In the data rows, 128 means zero.
Here is a table of points, one per row:
158;148;159;144;134;142;145;127;149;147;154;160;157;143;145;150;156;125;170;149;140;248;155;168;151;134;149;122;168;132;148;145;248;146;135;137;148;169;141;233;137;154;144;138;152;138;127;142;143;148;136;194;139;149;137;153;156;141;154;142;156;127;190;136
132;154;148;161;133;139;143;140;141;142;154;145;119;131;122;116;140;132;143;137;145;138;152;151;142;139;137;123;166;121;147;125;150;164;126;147;127;127;129;130;160;155;166;141;129;139;136;140;142;126;145;125;133;173;143;145;134;143;154;131;153;158;144;148
149;150;141;166;147;148;159;140;122;133;142;127;175;255;150;129;146;130;153;140;141;135;125;147;127;136;146;124;125;128;140;128;132;147;156;173;124;141;127;139;126;127;139;128;138;147;152;145;141;145;142;127;124;177;173;135;139;157;142;144;143;122;159;146
149;145;141;166;141;193;155;134;150;136;157;131;152;126;132;166;133;125;142;150;127;132;130;145;127;127;135;133;135;151;142;140;137;155;153;127;123;143;133;133;179;137;180;143;134;130;132;137;140;144;133;137;171;128;136;139;168;156;134;163;155;138;155;146
172;152;154;131;136;147;143;146;124;154;141;139;155;107;132;116;155;133;137;137;143;117;136;146;145;135;135;127;131;128;134;118;131;129;145;158;131;134;136;175;124;130;182;131;142;150;136;150;130;134;131;135;136;149;135;143;155;139;152;140;150;143;143;145
131;136;146;143;147;174;143;118;156;165;135;162;144;144;117;138;232;147;140;130;138;153;140;137;136;155;150;152;129;139;142;144;135;143;147;164;169;143;151;137;147;160;121;137;133;143;140;135;139;146;145;128;134;140;144;154;142;164;139;144;122;135;135;139
139;145;142;155;138;151;142;136;169;128;133;139;141;165;153;119;158;128;166;125;149;149;133;139;142;147;148;140;151;255;136;126;127;143;145;172;116;144;141;144;140;156;135;149;143;148;142;141;125;155;140;133;132;144;132;143;141;134;146;141;143;165;135;145
146;139;152;152;139;239;141;139;156;133;145;177;130;142;185;140;127;146;144;141;135;131;128;150;141;154;150;172;130;127;143;150;142;132;140;142;165;141;146;145;140;187;117;151;134;149;157;150;156;137;132;135;127;128;147;132;130;130;139;154;145;144;138;139
126;142;148;147;147;156;137;162;166;132;141;141;130;131;162;145;125;202;137;148;157;163;133;143;128;139;151;155;144;127;153;149;141;140;130;136;139;173;142;127;133;110;129;158;143;150;145;139;151;138;141;138;165;145;137;160;133;122;144;153;125;159;142;133
157;138;145;132;152;120;138;151;142;182;140;160;141;127;132;152;134;148;155;159;143;141;151;149;136;140;171;173;150;153;161;138;143;139;141;143;131;118;143;132;139;132;131;150;141;151;142;130;156;136;175;164;134;196;155;151;142;123;141;221;151;172;154;131
126;161;130;124;140;137;162;128;150;133;133;144;181;147;154;167;125;120;132;136;146;163;152;133;209;134;131;121;151;135;134;142;116;157;139;124;132;152;144;115;125;146;153;149;154;136;135;152;146;127;135;148;153;167;137;137;123;144;143;184;149;175;136;142
168;143;149;121;141;145;157;127;125;148;147;150;125;198;140;143;140;178;140;147;134;137;134;134;140;137;145;132;217;149;139;152;148;139;169;119;171;135;146;142;132;168;195;143;175;134;163;131;132;134;135;147;168;122;139;137;152;143;134;134;129;140;113;122
133;146;140;117;144;143;143;134;134;119;145;131;131;130;143;136;142;158;151;133;155;123;170;171;174;134;142;139;152;127;139;139;123;149;137;128;141;138;142;196;153;144;155;137;171;136;140;149;143;186;144;132;136;220;132;141;129;161;170;161;179;158;136;158
139;135;136;148;147;166;139;154;130;143;139;173;124;140;144;134;127;120;149;145;150;140;148;132;140;158;162;164;138;151;149;146;167;132;144;127;152;136;166;130;125;114;137;184;148;157;156;142;144;172;155;121;117;129;140;147;136;192;136;151;130;129;158;144
142;141;161;132;152;150;145;132;136;142;141;191;131;146;174;165;212;133;132;171;140;124;147;139;142;131;152;139;137;153;140;154;148;137;147;145;133;141;139;133;136;130;130;159;134;161;139;138;163;170;131;157;132;127;132;166;137;137;139;131;139;114;130;169
163;146;150;134;146;135;173;144;130;146;146;142;158;149;136;141;153;192;151;148;135;222;130;161;181;140;144;158;135;156;135;156;172;137;149;129;157;140;144;140;138;150;157;141;163;137;160;141;148;131;139;128;124;131;143;145;162;133;134;123;239;132;178;144
132;147;139;150;144;137;173;157;131;128;147;137;255;164;145;144;141;184;137;132;151;102;130;153;131;137;137;144;131;153;133;127;242;145;139;166;141;121;135;156;132;140;157;137;160;135;148;154;142;139;155;136;122;143;136;137;131;128;148;151;139;173;123;144
132;142;126;125;143;128;127;136;135;137;161;121;149;144;130;166;132;134;126;122;148;157;178;145;132;145;132;140;117;143;150;137;120;185;139;133;137;133;143;195;148;133;145;137;142;150;134;145;155;134;148;129;148;111;155;139;150;133;164;155;158;127;129;132
143;151;126;138;130;148;170;130;193;138;140;136;139;149;168;150;128;126;135;141;145;134;155;144;165;131;139;150;123;129;136;154;137;142;173;143;138;134;129;144;189;124;173;156;131;152;156;142;148;133;134;147;134;152;163;129;178;124;147;117;141;155;138;124
133;151;140;237;136;146;126;146;145;133;136;119;130;134;151;136;154;131;138;134;140;139;148;138;154;144;146;133;156;121;145;146;136;133;159;144;148;133;147;154;152;159;179;151;147;155;144;159;136;145;147;137;160;168;123;134;127;129;142;154;157;149;138;147
151;138;122;158;143;145;139;132;145;141;153;163;143;118;140;138;130;159;126;149;148;136;138;141;128;138;141;138;142;169;143;171;157;136;150;156;148;142;145;142;140;166;131;148;131;165;158;138;147;136;143;128;227;157;167;158;159;168;142;136;140;123;151;137
151;150;169;134;131;132;142;153;142;137;165;151;127;181;131;143;143;194;162;135;132;171;139;138;189;142;135;149;123;152;139;154;172;139;164;144;131;125;166;140;164;151;158;135;156;135;177;169;125;133;131;231;167;129;127;133;147;142;142;140;175;136;181;139
153;146;150;133;136;135;131;176;156;135;144;146;139;134;119;156;182;145;141;214;146;152;167;150;140;155;151;138;128;180;181;160;149;137;138;170;169;170;128;149;138;133;134;143;140;145;150;149;140;134;151;136;132;153;141;140;139;144;140;159;142;171;122;161
184;150;147;120;149;129;152;147;144;127;161;141;137;156;136;140;171;121;170;137;138;172;138;145;137;146;132;151;159;115;141;132;181;140;152;132;142;156;178;143;147;169;129;146;148;132;171;163;130;148;139;137;199;135;125;136;186;114;148;132;153;142;170;133
140;128;167;131;148;135;141;141;122;145;142;131;150;172;126;143;137;157;161;137;139;154;132;159;207;137;147;144;196;154;151;156;167;131;141;135;157;133;173;160;165;135;142;129;135;140;136;137;141;127;145;134;166;114;141;141;142;135;141;127;167;139;190;131
137;139;137;126;157;137;133;136;155;136;141;136;151;133;132;141;126;118;138;146;129;182;138;134;125;164;123;194;178;120;146;175;149;132;151;160;128;138;135;138;138;153;158;154;139;138;143;159;147;144;130;170;140;161;144;145;132;124;136;120;122;117;133;198
155;151;153;129;137;134;125;166;196;186;148;131;155;132;137;144;140;184;143;147;139;126;162;157;132;152;167;147;148;142;135;140;132;142;135;127;145;149;141;137;149;155;126;145;134;168;128;153;149;184;143;121;131;143;138;126;137;143;147;174;147;123;181;151
124;143;131;172;135;115;142;141;142;136;136;126;124;129;164;124;159;146;146;142;162;152;124;142;143;135;141;132;146;118;134;130;140;138;138;139;129;133;157;143;135;185;176;139;146;135;130;138;146;134;144;133;141;132;173;137;168;172;145;151;137;160;134;162
169;153;143;160;154;131;143;147;132;138;150;136;123;123;162;166;127;135;127;132;142;147;122;139;150;140;138;140;143;150;130;146;149;167;166;145;146;141;118;139;199;144;139;122;145;141;148;155;140;141;140;131;128;134;139;138;173;158;152;143;136;134;122;126
132;140;137;169;163;220;148;184;143;198;136;161;138;153;175;148;190;145;134;156;147;139;146;134;153;182;133;160;167;144;147;144;151;157;137;161;136;171;144;145;134;128;147;157;146;122;145;143;129;130;163;168;162;151;174;154;136;154;143;150;148;143;135;140
135;137;139;146;135;125;148;114;131;218;143;131;140;150;135;141;126;171;159;131;145;131;173;147;142;157;152;168;139;146;162;138;145;151;144;160;133;230;141;162;140;168;133;137;137;167;144;146;169;175;158;132;140;133;125;172;140;161;151;153;150;206;153;144
140;135;149;135;157;177;142;162;133;205;141;118;139;140;152;146;147;149;138;152;152;174;149;132;140;155;142;108;146;141;162;139;147;151;142;159;147;122;162;122;141;135;132;157;145;168;144;135;158;180;164;169;144;177;156;153;144;152;136;142;134;200;138;160
146;139;156;149;152;117;126;168;147;183;147;178;145;154;134;138;140;110;145;147;139;147;156;145;138;169;157;178;121;164;153;163;162;127;137;140;165;163;150;142;145;122;152;138;141;116;131;139;164;176;140;133;148;148;161;166;135;150;137;137;142;192;139;164
135;148;145;142;141;146;150;158;138;155;144;141;141;123;190;133;117;161;153;164;143;140;149;136;140;160;151;173;149;148;140;139;138;157;141;176;178;136;140;133;132;131;127;135;137;127;142;137;153;136;146;144;193;137;133;146;139;150;136;150;129;116;155;142
145;146;155;141;151;146;143;198;158;143;135;159;138;177;128;148;127;133;137;183;152;150;145;140;135;119;152;208;140;154;133;142;130;148;139;155;190;176;150;148;142;143;144;156;145;169;133;136;173;151;163;182;142;154;133;164;140;167;150;131;139;173;148;153
132;140;130;146;151;135;144;154;124;149;137;141;135;137;149;145;155;131;132;140;141;124;151;152;119;147;154;134;138;172;146;146;141;131;131;106;174;156;147;131;125;129;128;158;131;133;145;143;162;166;142;230;127;136;155;142;134;135;137;123;140;156;147;157
167;146;139;171;153;127;168;135;161;136;138;153;154;121;148;159;123;141;149;156;167;142;133;134;174;138;129;136;126;152;150;139;114;167;147;143;137;138;133;163;172;164;138;142;185;121;149;145;124;138;159;145;151;123;164;138;115;136;145;131;122;137;143;140
153;146;142;178;137;157;127;137;139;137;147;154;200;160;140;164;127;137;147;131;150;137;181;151;132;146;135;125;147;137;147;162;112;123;131;130;137;147;153;134;183;152;152;154;141;145;135;143;134;130;142;141;124;146;137;148;207;172;156;145;158;126;142;141
132;136;150;136;156;152;138;150;151;125;142;148;137;131;142;149;175;147;149;143;152;136;132;131;147;197;170;151;136;149;149;144;148;151;138;175;159;191;146;131;141;139;151;127;144;195;138;132;152;160;159;189;135;148;160;143;143;139;137;144;138;137;135;134
There is one direction along which these points spread out most. Take the direction at right angles to it along which they spread out most. Go by this last direction. How far along it is each point below, from 0 to 99? 50 is the average, and the first point above lies past it. One standard deviation of the points above along it is 16.
132;140;137;169;163;220;148;184;143;198;136;161;138;153;175;148;190;145;134;156;147;139;146;134;153;182;133;160;167;144;147;144;151;157;137;161;136;171;144;145;134;128;147;157;146;122;145;143;129;130;163;168;162;151;174;154;136;154;143;150;148;143;135;140 -> 59
139;145;142;155;138;151;142;136;169;128;133;139;141;165;153;119;158;128;166;125;149;149;133;139;142;147;148;140;151;255;136;126;127;143;145;172;116;144;141;144;140;156;135;149;143;148;142;141;125;155;140;133;132;144;132;143;141;134;146;141;143;165;135;145 -> 42
133;146;140;117;144;143;143;134;134;119;145;131;131;130;143;136;142;158;151;133;155;123;170;171;174;134;142;139;152;127;139;139;123;149;137;128;141;138;142;196;153;144;155;137;171;136;140;149;143;186;144;132;136;220;132;141;129;161;170;161;179;158;136;158 -> 37
153;146;142;178;137;157;127;137;139;137;147;154;200;160;140;164;127;137;147;131;150;137;181;151;132;146;135;125;147;137;147;162;112;123;131;130;137;147;153;134;183;152;152;154;141;145;135;143;134;130;142;141;124;146;137;148;207;172;156;145;158;126;142;141 -> 28
131;136;146;143;147;174;143;118;156;165;135;162;144;144;117;138;232;147;140;130;138;153;140;137;136;155;150;152;129;139;142;144;135;143;147;164;169;143;151;137;147;160;121;137;133;143;140;135;139;146;145;128;134;140;144;154;142;164;139;144;122;135;135;139 -> 52
126;161;130;124;140;137;162;128;150;133;133;144;181;147;154;167;125;120;132;136;146;163;152;133;209;134;131;121;151;135;134;142;116;157;139;124;132;152;144;115;125;146;153;149;154;136;135;152;146;127;135;148;153;167;137;137;123;144;143;184;149;175;136;142 -> 34
149;145;141;166;141;193;155;134;150;136;157;131;152;126;132;166;133;125;142;150;127;132;130;145;127;127;135;133;135;151;142;140;137;155;153;127;123;143;133;133;179;137;180;143;134;130;132;137;140;144;133;137;171;128;136;139;168;156;134;163;155;138;155;146 -> 27
140;128;167;131;148;135;141;141;122;145;142;131;150;172;126;143;137;157;161;137;139;154;132;159;207;137;147;144;196;154;151;156;167;131;141;135;157;133;173;160;165;135;142;129;135;140;136;137;141;127;145;134;166;114;141;141;142;135;141;127;167;139;190;131 -> 64
151;138;122;158;143;145;139;132;145;141;153;163;143;118;140;138;130;159;126;149;148;136;138;141;128;138;141;138;142;169;143;171;157;136;150;156;148;142;145;142;140;166;131;148;131;165;158;138;147;136;143;128;227;157;167;158;159;168;142;136;140;123;151;137 -> 44
169;153;143;160;154;131;143;147;132;138;150;136;123;123;162;166;127;135;127;132;142;147;122;139;150;140;138;140;143;150;130;146;149;167;166;145;146;141;118;139;199;144;139;122;145;141;148;155;140;141;140;131;128;134;139;138;173;158;152;143;136;134;122;126 -> 30
151;150;169;134;131;132;142;153;142;137;165;151;127;181;131;143;143;194;162;135;132;171;139;138;189;142;135;149;123;152;139;154;172;139;164;144;131;125;166;140;164;151;158;135;156;135;177;169;125;133;131;231;167;129;127;133;147;142;142;140;175;136;181;139 -> 73
142;141;161;132;152;150;145;132;136;142;141;191;131;146;174;165;212;133;132;171;140;124;147;139;142;131;152;139;137;153;140;154;148;137;147;145;133;141;139;133;136;130;130;159;134;161;139;138;163;170;131;157;132;127;132;166;137;137;139;131;139;114;130;169 -> 56
133;151;140;237;136;146;126;146;145;133;136;119;130;134;151;136;154;131;138;134;140;139;148;138;154;144;146;133;156;121;145;146;136;133;159;144;148;133;147;154;152;159;179;151;147;155;144;159;136;145;147;137;160;168;123;134;127;129;142;154;157;149;138;147 -> 28
